Look-ups in named tables: a row name and a column name give one cell, copied from the table.

Bepiviv
         Vegutib   Sev   Tup  Vatada  Terek  Fute
Gam          407   697   500       8   -269   -79
Pamezer      468   305  -246     872   -501   746
Pokamu       316    35  -166    -186    -12   265
Lesa         164   722   713     159   -347  -240
Valosi       362  -333  -406     181    812   792
Vef          -19   -63   233     526    375    13
Lakofa       -34   133   473     181    -63   357
Parep        331  -235   793    -251    375   402
Birib       -217   354   500    -207    323   517
Tor          529  -407   660     267   -295   792

Terek of Vef: 375
Sev of Parep: -235
Fute of Parep: 402
Vegutib of Pamezer: 468
Sev of Birib: 354
Sev of Pamezer: 305
Vegutib of Gam: 407
Terek of Pamezer: -501
Terek of Pokamu: -12
Sev of Valosi: -333
Tup of Birib: 500
Sev of Lesa: 722
Terek of Lakofa: -63
Vatada of Tor: 267
Terek of Birib: 323
Sev of Lakofa: 133
Terek of Valosi: 812
Vegutib of Lesa: 164

Table Gonu
cols = Rab, Kof, Sem
Giboni: [90889, 50335, 86150]
Fav: [44763, 12830, 93281]
Tubopaz: [67037, 76720, 95225]
Dazako: [53952, 15072, 39125]
Penil: [20428, 93406, 72865]
Lek: [59361, 70648, 44942]
Laso: [70934, 27252, 67171]
Posa: [25772, 21461, 81742]

Rab of Penil: 20428
Kof of Laso: 27252
Kof of Lek: 70648
Kof of Giboni: 50335
Kof of Posa: 21461
Kof of Penil: 93406
Kof of Dazako: 15072
Rab of Giboni: 90889
Sem of Fav: 93281
Rab of Tubopaz: 67037
Rab of Dazako: 53952
Sem of Laso: 67171
Sem of Posa: 81742

Vum =
        Merabus  Ginu  Gisenap   Rud   Lup  Bofamab   Ris   Vez   Zup  Roziru
Burutu     0.39  0.34     0.30  0.90  0.41     0.57  0.29  0.30  0.56    0.26
Loru       0.25  0.58     0.56  0.39  0.63     0.41  0.25  0.37  0.62    0.13
Los        0.40  0.50     0.41  0.79  0.27     0.45  0.47  0.62  0.59    0.57

Merabus of Loru: 0.25
Rud of Los: 0.79
Zup of Burutu: 0.56
Merabus of Los: 0.40
Ris of Los: 0.47
Zup of Loru: 0.62
Vez of Loru: 0.37
Ris of Burutu: 0.29
Rud of Burutu: 0.90
Roziru of Loru: 0.13
Ris of Loru: 0.25
Rud of Loru: 0.39
Ginu of Loru: 0.58
Lup of Los: 0.27
Gisenap of Burutu: 0.30
Lup of Loru: 0.63
Ginu of Los: 0.50
Which row has the largest Zup? Loru

Table Tura
,Zoz,Ped,Kiriv,Poz,Seponez,Zed,Bonula,Kovi,Tok
Sesudor,4701,2184,5820,2197,2189,2704,1163,4016,4138
Roru,2899,3109,5436,1891,9337,3193,1408,4201,6132
Noverov,2305,5408,5582,6329,321,6440,6871,2543,3343
Mab,4212,3208,4075,2607,4643,3055,2481,4013,4086
Maza,4081,4241,4059,4216,5398,4067,3863,3986,4727

What is the Seponez of Mab in Tura? 4643
What is the Bonula of Noverov in Tura? 6871
What is the Zed of Roru in Tura? 3193
What is the Kovi of Roru in Tura? 4201
What is the Kiriv of Sesudor in Tura? 5820
What is the Tok of Maza in Tura? 4727
What is the Kovi of Mab in Tura? 4013
What is the Zed of Maza in Tura? 4067
What is the Zed of Sesudor in Tura? 2704
What is the Zoz of Noverov in Tura? 2305
What is the Ped of Sesudor in Tura? 2184
What is the Zoz of Mab in Tura? 4212
What is the Zoz of Roru in Tura? 2899
What is the Poz of Maza in Tura? 4216
What is the Poz of Mab in Tura? 2607
What is the Kiriv of Noverov in Tura? 5582
What is the Tok of Sesudor in Tura? 4138
Which row has the largest Kovi? Roru

Zal:
         Lev  Zag  Fiveli
Vavulit  104  105      80
Fovolo   143  155     163
Lef      183  121     152
Tus       62  157     224
Vuda      61   68      91
Veduz    186  189     158
Dib       93   29     110
Dunino   137   78     104
Sazul    132  150     237

What is the Lev of Dunino in Zal? 137
What is the Fiveli of Sazul in Zal? 237
What is the Lev of Vuda in Zal? 61
What is the Fiveli of Vuda in Zal? 91
What is the Lev of Tus in Zal? 62
What is the Zag of Tus in Zal? 157
What is the Zag of Vavulit in Zal? 105
What is the Zag of Dunino in Zal? 78
What is the Fiveli of Vavulit in Zal? 80
Which row has the largest Fiveli? Sazul

Dal =
,Nuz,Tozoni,Nuvipo,Zod,Sal,Lepez,Gazubi,Goge,Rut,Lipiza
Gifepo,0.53,0.04,6.66,2.05,4.75,0.85,2.02,3.01,1.20,3.18
Res,3.21,-1.89,-0.97,1.57,2.75,5.10,0.32,1.07,6.69,1.02
Kavak,3.88,6.79,5.86,3.70,2.38,1.58,3.17,2.16,2.36,3.90
Ferasok,0.09,4.13,6.90,2.51,4.22,-0.76,3.89,3.95,-2.28,3.58
Biza,1.99,-1.77,3.53,1.78,4.37,3.19,0.29,1.34,5.18,2.13
Gud,4.51,-0.11,-4.19,2.69,-0.04,6.22,3.43,3.79,5.03,1.76
Fifavo,4.37,-1.25,-5.42,2.09,0.12,6.50,2.60,3.10,5.78,0.93
Fuleko,3.28,-1.88,-1.44,1.57,2.56,5.26,0.39,1.11,6.72,0.93
Tev,0.20,5.42,6.87,2.66,3.98,-0.98,4.04,3.87,-2.61,3.62

Gifepo, Lepez -> 0.85
Kavak, Goge -> 2.16
Tev, Tozoni -> 5.42
Biza, Tozoni -> -1.77
Gud, Tozoni -> -0.11
Tev, Goge -> 3.87
Biza, Rut -> 5.18
Gifepo, Lipiza -> 3.18
Biza, Lepez -> 3.19
Tev, Rut -> -2.61
Tev, Sal -> 3.98

Table Tuzin
,Vosod,Neteru,Tutaf,Vupeso
Sagam,69,-33,44,21
Vimesi,38,18,18,59
Lasa,66,-28,-71,-10
Tad,65,-38,-55,-18
Lada,48,28,-10,8

What is the Vupeso of Tad in Tuzin?
-18
What is the Vupeso of Lasa in Tuzin?
-10
What is the Vosod of Vimesi in Tuzin?
38
What is the Vosod of Lada in Tuzin?
48
What is the Neteru of Tad in Tuzin?
-38
What is the Vupeso of Lada in Tuzin?
8
What is the Vupeso of Vimesi in Tuzin?
59
What is the Neteru of Vimesi in Tuzin?
18
Row with the largest Neteru: Lada

Zuz.csv
,Kitaf,Folete,Rumediv,Rame,Zamad,Rel
Vigiz,-21.193,-35.703,35.539,-15.503,-81.055,-44.150
Kib,-79.411,32.703,-57.684,-31.767,3.587,-65.907
Zav,-80.036,0.175,-43.480,-2.072,-7.239,8.144
Zenom,-11.928,11.973,-50.469,-60.005,32.300,-52.236
Gidar,46.382,0.398,-33.432,12.060,-28.858,-54.890
Bef,15.452,28.270,27.384,-64.012,26.997,19.241
Nututo,-9.448,2.254,32.570,-60.289,-59.948,-28.711
Mero,-18.613,-46.669,-42.811,29.407,36.915,44.309
Vifalut,-67.336,-55.181,-71.177,-66.658,-14.623,-20.719
Nemitu,25.937,-54.158,24.520,51.902,-39.268,38.647
Dag,37.929,44.369,26.263,-19.022,-38.166,21.818
Buti,-12.537,4.120,41.525,16.563,-64.293,31.411
Derumub,-81.154,-14.593,-52.393,-8.296,-37.157,-18.499

Zav, Rame: -2.072
Nemitu, Rel: 38.647
Nututo, Rame: -60.289
Kib, Rame: -31.767
Nemitu, Rumediv: 24.520
Zenom, Kitaf: -11.928
Zenom, Rumediv: -50.469
Zav, Kitaf: -80.036
Buti, Rumediv: 41.525
Nututo, Folete: 2.254
Dag, Rumediv: 26.263

